One turn moves each row of this set onto another row. After a few examples, where does it send each row asked below?
Z96: 186 345 136 164 89 -526 -523 87 111 -259 -274 -131 -182 137 211 42 -80
 83 -200 -31 153 27 212 47 -19 377 234 -445 205 94 59 -229 205 -79 179
 -104 78
Z391: 28 156 9 -73 109 -244 -165 165 182 -91 164 -140 -252 306 166 -181 -258
 -55 -202 14 106 -15 620 187 163 212 227 -327 139 19 106 -416 245 276
 -19 -56 -83
Z229: 93 139 174 131 10 -443 -549 -84 -95 -177 -275 -56 -157 150 212 0 -257 12
 -336 -18 84 204 265 172 8 336 274 -424 317 44 -36 -249 123 -187 278 -20
 86
Z387: 237 191 148 479 -253 -289 -281 -238 -96 -290 -126 -304 26 -245 29 -137
 180 25 6 205 -167 168 1 123 -219 229 88 -346 -24 174 -1 -165 250 -275
 110 -143 -68
Z989: 96 -92 -41 -71 58 -122 -179 124 6 -128 125 20 -237 188 -5 -322 -321 -30
 -155 142 64 151 665 151 423 129 204 -320 89 16 -74 -267 20 211 54 -93
 -176
Z219: 50 32 102 189 -255 22 82 -200 11 -107 312 -402 -60 -170 -16 -420 69 -111
 -31 302 -201 123 340 254 5 60 34 -171 -33 111 55 -307 276 71 -82 -92
 -186
Z432: 35 89 183 -151 -46 -58 -133 -65 89 -180 94 -169 -59 182 50 -198 -260 -33
 -157 128 -34 37 655 277 115 67 283 -181 88 93 197 -497 204 235 97 86
 -143
Z955: 263 212 -44 537 -240 -318 -263 -199 -79 -167 28 -218 -80 -78 177 -165 45
 -70 -118 163 -167 401 -128 168 -170 389 66 -406 98 78 -129 -121 188
 -285 176 -79 78
Z677: 391 204 -45 423 -174 -307 -269 -11 -76 -295 -71 -154 -93 -156 35 -199
 167 35 65 243 -149 351 -68 28 147 347 137 -384 -8 133 -222 101 25 -228
 192 -204 -28
Z681: 46 10 187 -141 50 26 -181 -37 -16 -49 211 -124 -243 193 109 -343 -294
 175 -256 212 -45 111 621 156 167 115 128 -97 47 -22 -156 -411 141 227
 -23 -172 -129
Z641: -107 26 102 -119 -42 -158 -135 35 100 -127 175 -125 -202 305 211 -189
 -382 24 -284 93 76 163 613 254 215 85 92 -221 202 57 -76 -331 280 207
 86 -110 -129
Z169: 465 271 191 374 -113 -221 -405 -235 -166 -236 7 -138 -55 -27 156 -151 45
 99 -49 83 -264 263 -9 13 -175 460 196 -384 -36 50 -221 -118 106 -292
 144 -202 3
Z273: 82 100 -67 188 -114 -136 99 8 102 -25 486 -396 -191 -56 158 -487 102
 -149 -56 184 -142 117 297 154 123 227 -17 -346 29 53 -20 -179 314 112
 -175 -134 -204
Z809: 225 106 81 310 -197 69 23 -183 -90 -148 396 -249 -178 -14 91 -418 27 126
 -31 274 -271 236 267 138 -58 180 -52 -233 -185 41 -254 -169 268 14 -119
 -288 -184
Z735: 203 -44 -118 190 -205 -74 61 25 -41 -116 351 -205 -163 -89 9 -504 44 -64
 51 269 -147 297 318 110 327 133 3 -304 -83 74 -230 -15 148 5 -37 -229
 -198
Z416: 192 248 286 123 -59 -337 -470 -131 -5 -327 -339 -69 40 108 104 120 -130
 97 -108 -4 18 63 363 150 -97 254 348 -346 112 128 129 -348 164 -72 283
 15 -40
Z254: 260 196 297 -44 118 -214 -575 -76 -98 -194 -196 -7 -135 225 155 -90 -283
 151 -299 0 -46 130 366 95 37 397 386 -282 155 -33 -90 -305 36 -84 245
 -8 42
Z617: 67 101 -98 259 -318 -61 168 -110 59 -104 447 -300 -151 28 187 -361 -55
 -82 -76 244 -218 348 197 286 45 123 -114 -224 5 80 -187 -184 355 96 -28
 -218 -132
Z124: 326 162 26 109 104 -363 -501 92 -48 -259 -320 110 -192 111 13 -26 -201
 66 -168 46 64 225 302 60 266 338 358 -411 102 43 -68 -180 -53 -94 243
 -39 36
Z746: 269 296 49 433 -142 -382 -268 -43 34 -208 16 -398 -133 -205 215 -269 298
 -45 -33 141 -109 146 -108 45 -75 381 10 -397 57 109 -67 -18 271 -223 11
 -220 -14

Z391 turns into -> Z273
Z432 turns into -> Z219
Now these:
Z641 turns into -> Z617
Z169 turns into -> Z254
Z989 turns into -> Z735

